[[126 121 127 120 128 133 135]
 [137 137 107 128 133 129 143]
 [124 118 130 115 137 138 133]
 [128 133 125 134 112 117 130]
 [126 130 138 134 123 122 117]
 [126 129 139 135 122 122 116]
 [129 134 120 129 124 123 134]
 [131 131 122 127 136 130 132]]
->
[[137 137 107 128 133 129 143]
 [129 134 120 129 124 123 134]
 [131 131 122 127 136 130 132]
 [128 133 125 134 112 117 130]
 [126 121 127 120 128 133 135]
 [124 118 130 115 137 138 133]
 [126 130 138 134 123 122 117]
 [126 129 139 135 122 122 116]]

[[143 131 152 108 109 116 121 137 135 113 123]
 [142 119 137 128 123 127 128 126 117 125 125]]
->
[[142 119 137 128 123 127 128 126 117 125 125]
 [143 131 152 108 109 116 121 137 135 113 123]]

[[139 138 120 150 139 147 150 136 133 112 137]
 [129 113 150 143 122 143 112 127 115 118 146]
 [127 110 106 123 112 135 148 145 138 147 145]
 [110 137 122 117 129 106 143 110 106 137 141]
 [135 130 105 150 134 113 124 114 105 119 120]
 [142 120 143 110 131 133 121 139 131 140 105]]
->
[[135 130 105 150 134 113 124 114 105 119 120]
 [127 110 106 123 112 135 148 145 138 147 145]
 [139 138 120 150 139 147 150 136 133 112 137]
 [110 137 122 117 129 106 143 110 106 137 141]
 [142 120 143 110 131 133 121 139 131 140 105]
 [129 113 150 143 122 143 112 127 115 118 146]]

[[124 118 136]
 [127 127 150]
 [124 120 153]
 [126 129 157]
 [129 132 145]
 [128 131 119]
 [125 120 137]]
->
[[128 131 119]
 [124 118 136]
 [125 120 137]
 [129 132 145]
 [127 127 150]
 [124 120 153]
 [126 129 157]]

[[122 125 126 122 127 128 130 134 129]
 [124 120 147 114 136 138 121 127 125]
 [126 126 131 120 130 137 120 128 127]
 [113 121 124 112 126 132 128 141 129]
 [117 131 101 124 116 128 128 141 131]]
->
[[117 131 101 124 116 128 128 141 131]
 [113 121 124 112 126 132 128 141 129]
 [122 125 126 122 127 128 130 134 129]
 [126 126 131 120 130 137 120 128 127]
 [124 120 147 114 136 138 121 127 125]]

[[130 129 131 130 130 129 130 128 128]
 [144 116 158 152 143 127 138 128 122]
 [120 122 112 114 143 129 144 128 125]]
->
[[120 122 112 114 143 129 144 128 125]
 [130 129 131 130 130 129 130 128 128]
 [144 116 158 152 143 127 138 128 122]]

[[137 137 136 136 137 138 138 138 137 135 132 128 126 124 123]
 [120 115 112 112 114 119 125 132 137 140 143 145 147 149 151]
 [140 139 137 135 133 132 132 132 134 136 138 140 140 140 139]
 [110 107 106 108 111 117 123 129 134 137 140 142 145 148 151]
 [114 115 120 129 139 149 156 157 153 145 134 124 116 112 113]
 [132 128 124 123 123 124 126 126 126 125 123 122 123 125 128]]
->
[[110 107 106 108 111 117 123 129 134 137 140 142 145 148 151]
 [120 115 112 112 114 119 125 132 137 140 143 145 147 149 151]
 [114 115 120 129 139 149 156 157 153 145 134 124 116 112 113]
 [132 128 124 123 123 124 126 126 126 125 123 122 123 125 128]
 [137 137 136 136 137 138 138 138 137 135 132 128 126 124 123]
 [140 139 137 135 133 132 132 132 134 136 138 140 140 140 139]]

[[110 152 115 156 131 127 115 121 135 131 129 128]
 [136 125 136 114 126 127 129 125 125 122 126 122]
 [121 123 133 126 128 125 137 129 129 123 136 125]
 [132 126 123 123 128 137 125 129 133 129 125 129]
 [129 142 113 143 133 135 110 125 129 140 116 137]]
->
[[129 142 113 143 133 135 110 125 129 140 116 137]
 [110 152 115 156 131 127 115 121 135 131 129 128]
 [132 126 123 123 128 137 125 129 133 129 125 129]
 [121 123 133 126 128 125 137 129 129 123 136 125]
 [136 125 136 114 126 127 129 125 125 122 126 122]]

[[128 130 126 136 125 132]
 [137 138 131 115 139 121]
 [128 116 127 127 122 105]
 [137 131 125 130 126 129]
 [114 114 134 127 119 136]]
->
[[137 131 125 130 126 129]
 [128 130 126 136 125 132]
 [128 116 127 127 122 105]
 [137 138 131 115 139 121]
 [114 114 134 127 119 136]]
---
[[127 138 111 135 129 112]
 [111 108 128 152 111 105]
 [111 136 129 131 143 143]
 [148 149 125 128 113 135]
 [144 116 104 148 108 132]
 [152 143 131 110 107 127]]
->
[[152 144 148 111 111 127]
 [143 116 149 136 108 138]
 [131 104 125 129 128 111]
 [110 148 128 131 152 135]
 [107 108 113 143 111 129]
 [127 132 135 143 105 112]]

[[109 113]
 [124 132]
 [132 139]
 [124 142]
 [113 137]
 [138 131]
 [107 138]
 [131 124]
 [108 141]
 [110 113]
 [110 132]
 [121 113]]
->
[[121 110 110 108 131 107 138 113 124 132 124 109]
 [113 132 113 141 124 138 131 137 142 139 132 113]]

[[122 146 125 125 123 138 132 120 148 134]
 [124 127 135 126 125 122 122 123 122 131]
 [114 151 127 128 113 131 134 127 141 129]
 [135 125 123 116 124 123 124 120 146 113]
 [110 146 123 122 130 135 128 127 128 129]]
->
[[110 135 114 124 122]
 [146 125 151 127 146]
 [123 123 127 135 125]
 [122 116 128 126 125]
 [130 124 113 125 123]
 [135 123 131 122 138]
 [128 124 134 122 132]
 [127 120 127 123 120]
 [128 146 141 122 148]
 [129 113 129 131 134]]

[[127 120 116 102 126 127 121]
 [138 126 122 102 120 121 114]
 [106 119 126 111 110 133 137]
 [112 123 123 113 117 139 136]
 [142 131 127 107 115 119 114]]
->
[[142 112 106 138 127]
 [131 123 119 126 120]
 [127 123 126 122 116]
 [107 113 111 102 102]
 [115 117 110 120 126]
 [119 139 133 121 127]
 [114 136 137 114 121]]

[[113 115 116 134 133 118]
 [129 101 145 117 121 131]
 [112 131 109 154 110 121]
 [128 127 129 130 129 125]]
->
[[128 112 129 113]
 [127 131 101 115]
 [129 109 145 116]
 [130 154 117 134]
 [129 110 121 133]
 [125 121 131 118]]

[[111 109 136 134 116 128 114 110 106 126 112 109 139 113 110]
 [138 131 145 118 132 141 140 114 115 140 141 124 126 116 133]
 [134 120 125 127 112 135 127 136 139 132 127 127 130 135 124]]
->
[[134 138 111]
 [120 131 109]
 [125 145 136]
 [127 118 134]
 [112 132 116]
 [135 141 128]
 [127 140 114]
 [136 114 110]
 [139 115 106]
 [132 140 126]
 [127 141 112]
 [127 124 109]
 [130 126 139]
 [135 116 113]
 [124 133 110]]
---
[[136 114 112 140 136 126]
 [140 119 111 134 131 123]
 [101 136 117 127 106 127]
 [130 135 126 108 143 149]
 [128 137 155 109 142 120]]
->
[[140 119 111 134 131 123]
 [136 114 112 140 136 126]
 [101 136 117 127 106 127]
 [130 135 126 108 143 149]
 [128 137 155 109 142 120]]

[[145 124 145 124]
 [122 100 149 136]
 [116 152 143 117]
 [139 119 140 123]
 [124 154 156 120]
 [117 141 125 138]
 [115 150 123 109]]
->
[[115 150 123 109]
 [117 141 125 138]
 [139 119 140 123]
 [116 152 143 117]
 [145 124 145 124]
 [122 100 149 136]
 [124 154 156 120]]

[[153 127 154 150 123 100 135 153 101 116 143 120]
 [115 130 102 105 100 101 134 123 146 140 143 130]
 [115 100 139 150 129 150 129 139 138 109 103 140]]
->
[[115 130 102 105 100 101 134 123 146 140 143 130]
 [115 100 139 150 129 150 129 139 138 109 103 140]
 [153 127 154 150 123 100 135 153 101 116 143 120]]

[[153 120 150 111 107 141 152 120 119 118 133]
 [126 138 125 135 138 139 129 134 143 141 136]
 [141 127 146 100 101 139 118 105 130 129 124]
 [133 123 126 129 135 145 146 123 128 133 138]
 [137 122 122 120 129 123 141 107 121 124 139]]
->
[[137 122 122 120 129 123 141 107 121 124 139]
 [126 138 125 135 138 139 129 134 143 141 136]
 [133 123 126 129 135 145 146 123 128 133 138]
 [141 127 146 100 101 139 118 105 130 129 124]
 [153 120 150 111 107 141 152 120 119 118 133]]

[[139 117 132 126 131 123 106 115 149 124 122 137 121 110]
 [121 134 107 123 148 123 141 129 136 116 122 106 118 145]
 [140 127 117 152 104 132 119 110 130 123 117 137 112 142]]
->
[[121 134 107 123 148 123 141 129 136 116 122 106 118 145]
 [140 127 117 152 104 132 119 110 130 123 117 137 112 142]
 [139 117 132 126 131 123 106 115 149 124 122 137 121 110]]

[[124 130 123 126]
 [109 146 138 108]
 [125 132 131 124]
 [103 152 146 101]]
->
[[124 130 123 126]
 [125 132 131 124]
 [109 146 138 108]
 [103 152 146 101]]

[[129 125 128 131 129 129 128]
 [153 114 134 130 124 130 131]
 [128 129 127 128 127 129 132]
 [127 132 106 118 121 132 131]]
->
[[127 132 106 118 121 132 131]
 [128 129 127 128 127 129 132]
 [129 125 128 131 129 129 128]
 [153 114 134 130 124 130 131]]
